Each named move below is a turn or a mirror, shown by a few rows before and after it. Which moves, in which order, take the first row of each later pair to the second? The first pair is answered.
Guv (before -> after):
[-2.76,  1.03, -2.28,  0.73,  1.01,  0.62,  3.84,  1.91,  1.19, -4.16,
 -0.42,  2.07] -> [-2.56, -3.68,  0.64,  3.06,  2.97, -0.81,  2.16,  1.38, -1.38, -0.81,
 -0.95, -2.63]
[-0.75,  2.22, -0.98, -1.61, -0.31, -0.86,  1.60, -1.27,  0.90, -1.08,
  1.23,  1.85] -> [-0.32, -0.80,  1.89,  0.61,  1.01, -2.47,  0.21, -1.20, -0.68,  1.70,
  1.06, -2.08]
[-2.41,  2.83,  0.04,  0.62,  0.84, -4.52,  0.38, -1.28,  0.58,  2.72,
  1.73,  0.01] -> [-2.15,  3.22,  0.03,  0.09,  0.35, -4.19,  0.41, -1.19,  1.15,  2.37,
  2.11,  0.39]
reb (before -> after):
[ 3.90,  0.48,  2.36, -1.58, -0.21, -1.42, -3.67, -1.74, -0.98,  3.75,
  1.24, -2.87] -> [ 2.24, -4.10,  2.81,  0.48,  2.32, -2.08,  0.17,  0.64,  1.43,  1.97,
 -1.56, -4.54]
[-0.64,  0.75, -0.16, -0.69,  0.41,  3.37, -4.21, -0.18, -6.88,  0.79,
  0.79,  1.42] -> [-3.71, -4.50,  0.68,  3.07,  3.38,  0.16,  1.97,  1.76, -2.00, -1.11,
 -2.21, -0.50]
[ 0.50,  0.87,  0.05,  0.06,  1.40, -2.31,  1.43,  0.49,  2.45, -0.71,
  1.44, -0.82] -> [ 2.78,  2.68,  0.27, -1.72,  0.44, -0.03, -0.71,  0.71,  0.24,  0.00,
  1.58,  0.01]
vafo (before -> after):
[ 2.42,  1.61, -0.22, -2.26,  1.21,  1.37, -0.82,  0.55,  0.05, -1.12,
 -0.29,  0.04] -> [ 2.09, -0.17, -1.23, -2.01,  1.08,  0.85,  0.37, -0.48,  1.66, -0.54,
 -2.35,  0.05]
[-0.38,  4.54, -2.29, -0.78, -1.63,  1.93,  0.29, -1.85, -1.41,  0.64,
 -0.41,  1.94] -> [-1.06,  3.91, -2.59, -0.27, -1.90,  1.69,  0.19, -1.91, -0.74,  0.66,
 -1.50,  2.23]
[-0.20, -1.33, -1.14, -0.55, -0.12,  0.74,  2.34, -1.78,  2.86,  0.33,
 -1.35,  2.09] -> [ 0.83,  2.05,  0.41, -1.28,  0.77,  0.72, -1.48,  0.76, -0.89, -1.03,
  2.97,  0.77]
mave (before -> after):
[ 0.13, -0.32, -0.22, -0.89, -0.82,  0.73,  0.30,  0.49, -0.16, -1.82,
  0.05,  0.75] -> [-0.68, -0.22, -0.11, -0.29, -0.89, -1.04,  0.92, -1.21,  0.87, -0.81,
  0.50,  0.35]
[-2.53, -1.17,  0.59,  1.93, -1.08,  0.36, -0.77, -0.47, -1.92, -0.19,
 -0.10,  0.09] -> [ 0.66,  0.61, -0.06, -1.06, -2.12,  1.87, -0.61,  0.46,  0.50, -1.54,
 -0.10,  1.87]
[-0.25,  3.89,  1.81,  0.17,  2.80, -3.41,  1.32,  4.73,  1.57, -2.84,
  5.26, -0.18] -> [-1.67,  2.54,  2.46,  0.84,  3.37, -3.63,  1.24,  4.70, -0.03, -2.96,
  5.40, -0.75]
Zilu (before -> after):
[ 1.53, -0.97, -0.13, -1.38, -0.25,  2.34, -1.59,  1.00,  0.38,  1.09,
 -0.64,  0.02] -> [ 1.09,  0.70, -0.33, -1.24,  0.20,  0.52, -0.29,  2.11,  2.49, -0.23,
  0.54,  0.18]
[-1.34,  0.71,  1.17, -0.42, -1.05, -0.60, -2.35, -0.98, -2.02,  1.68,
  1.42,  1.16] -> [-0.50,  0.47,  1.97,  0.06,  0.04, -1.46, -2.16, -0.58, -0.59,  1.81,
  2.06, -0.11]
[-3.25,  3.02, -3.35, -0.30, -0.72, -0.18, -0.74, -1.66, -2.80, -1.88,
  1.52,  4.04] -> [ 2.75, -3.46,  1.53, -0.37, -0.11, -0.13, -3.72, -1.18, -3.50,  3.06,
 -0.95, -1.87]
Now pairs of rows:
Each pair is 2 to 3 moves apart.
[-3.52,  0.91, -0.49,  0.92,  0.03, -1.33,  0.02, -0.78, -1.59,  0.35,
  1.48,  0.65] -> [-2.35, -1.10,  1.06,  1.45,  1.31, -1.19, -0.13,  0.94, -2.01,  0.05,
  0.73, -0.79] => mave Guv reb
[-3.13,  1.04,  1.18,  2.58,  0.03, -1.78, -4.46, -1.75, -6.59,  2.45,
  1.71, -1.04] -> [-1.73,  2.37, -2.59, -1.70, -1.02,  3.91,  0.19,  2.75, -2.73, -5.70,
 -1.79,  4.61] => reb Guv
[-0.35, -1.18,  0.40,  1.69,  0.45, -2.52,  3.27, -1.32,  2.92,  1.38,
 -0.51, -1.38] -> [-1.95, -0.13, -2.03,  0.07, -0.79,  2.38,  2.34, -0.72, -2.44, -1.59,
 -2.30,  1.60] => Zilu mave
[-3.01, -0.06, -3.96,  0.94, -1.30,  0.76,  2.37, -3.24,  0.74, -0.98,
 -3.27,  3.04] -> [-0.19,  2.79, -2.71, -1.47, -1.88,  3.28, -2.53, -1.08, -3.86, -1.64,
  0.30,  2.83] => reb vafo
[-0.23,  2.65, -0.95, -1.21, -1.00, -1.10,  2.39, -1.19,  3.40, -0.43,
 -1.00,  1.27] -> [ 0.40,  0.19,  0.04, -1.17, -0.37, -1.34,  3.09, -0.73,  4.29,  0.72,
 -2.11,  0.11] => reb Zilu reb
[ 0.79,  3.30,  1.50,  1.76,  1.99, -0.31,  0.91,  1.21, -0.10,  0.12,
  1.54, -0.36] -> [ 0.47,  0.35,  2.12,  3.15,  2.63, -0.31,  1.09,  0.71, -0.47,  1.94,
 -0.33, -1.62] => Zilu Zilu reb
[-1.31, -0.28, -2.56, -1.39,  0.53,  4.17,  0.87, -0.89,  1.75, -2.23,
 -0.24,  2.74] -> [ 1.11, -3.70, -0.09, -0.39,  0.65,  1.53,  0.32, -2.66,  4.01,  1.96,
 -0.74, -0.78] => Zilu mave
[ 1.62, -3.18,  0.39,  0.40,  0.00,  2.20,  0.84,  0.53,  0.24,  0.36,
 -2.87,  0.12] -> [-1.26, -2.19,  0.47,  2.29,  1.67, -0.40,  2.12,  1.38,  1.87, -0.82,
 -0.49, -0.45] => Zilu mave
[-2.76,  0.97, -3.77,  0.04, -1.23,  0.28,  2.91, -0.90,  2.83, -2.09,
 -0.48,  2.08] -> [-2.75,  0.92, -4.49, -0.39, -1.84,  0.82,  2.31, -1.65,  1.89, -2.30,
 -1.25,  2.46] => Zilu Zilu Zilu
[ 1.48,  2.94, -1.65, -2.60, -0.63,  0.44,  0.81,  1.07,  0.93, -1.65,
  0.67,  2.21] -> [ 3.49, -2.39,  0.90, -1.42,  0.43, -0.05,  0.65,  0.64,  1.40,  1.77,
 -1.22, -1.30] => Guv mave vafo
[ 0.35, -1.20,  3.48,  0.80, -1.04, -1.26, -0.54,  0.58,  5.02,  2.04,
 -1.18, -0.67] -> [-3.57, -2.52,  3.25,  3.09, -0.46, -1.07, -1.47, -0.31,  1.43,  2.56,
 -1.35, -0.41] => Zilu Guv
[-1.91, -0.95,  2.37,  1.43, -0.86,  0.56,  0.25,  0.11, -4.30, -1.30,
 -0.24,  0.16] -> [-0.30,  0.00,  3.27,  1.56, -0.97, -0.88, -0.76, -0.22, -3.56,  0.36,
  1.40, -1.45] => reb Zilu reb
[-0.09,  1.80, -0.04, -0.55,  0.48, -1.21,  0.83,  1.73,  3.33, -1.34,
  1.32,  0.25] -> [ 0.59,  3.17, -0.47, -0.70,  0.21, -0.81, -0.32,  1.17,  2.42, -0.30,
  2.10,  0.20] => reb reb reb
[ 2.76, -4.52,  2.04,  0.29, -0.50, -1.30,  2.94, -1.76,  3.99,  1.28,
 -5.14, -2.93] -> [-4.29, -0.69, -2.08,  1.28, -1.08, -0.71,  5.32, -2.02,  2.65, -2.88,
 -4.34,  2.01] => Guv mave Guv
[-1.27,  0.36,  0.16, -0.51,  0.18,  3.69, -0.53,  2.34, -5.99, -4.68,
 -1.19,  2.62] -> [ 0.63, -2.38,  5.00,  1.84,  3.36, -1.33, -0.25,  4.86, -1.24, -2.45,
  1.37, -2.98] => Guv Zilu
[-4.19, -0.85, -0.22,  2.09, -0.28,  1.75, -2.24, -0.26, -6.39,  0.68,
  1.17, -0.04] -> [-0.76,  4.73, -2.17, -1.00, -0.99,  0.35,  1.38,  2.18,  1.83, -3.14,
  3.74,  3.07] => Zilu Guv
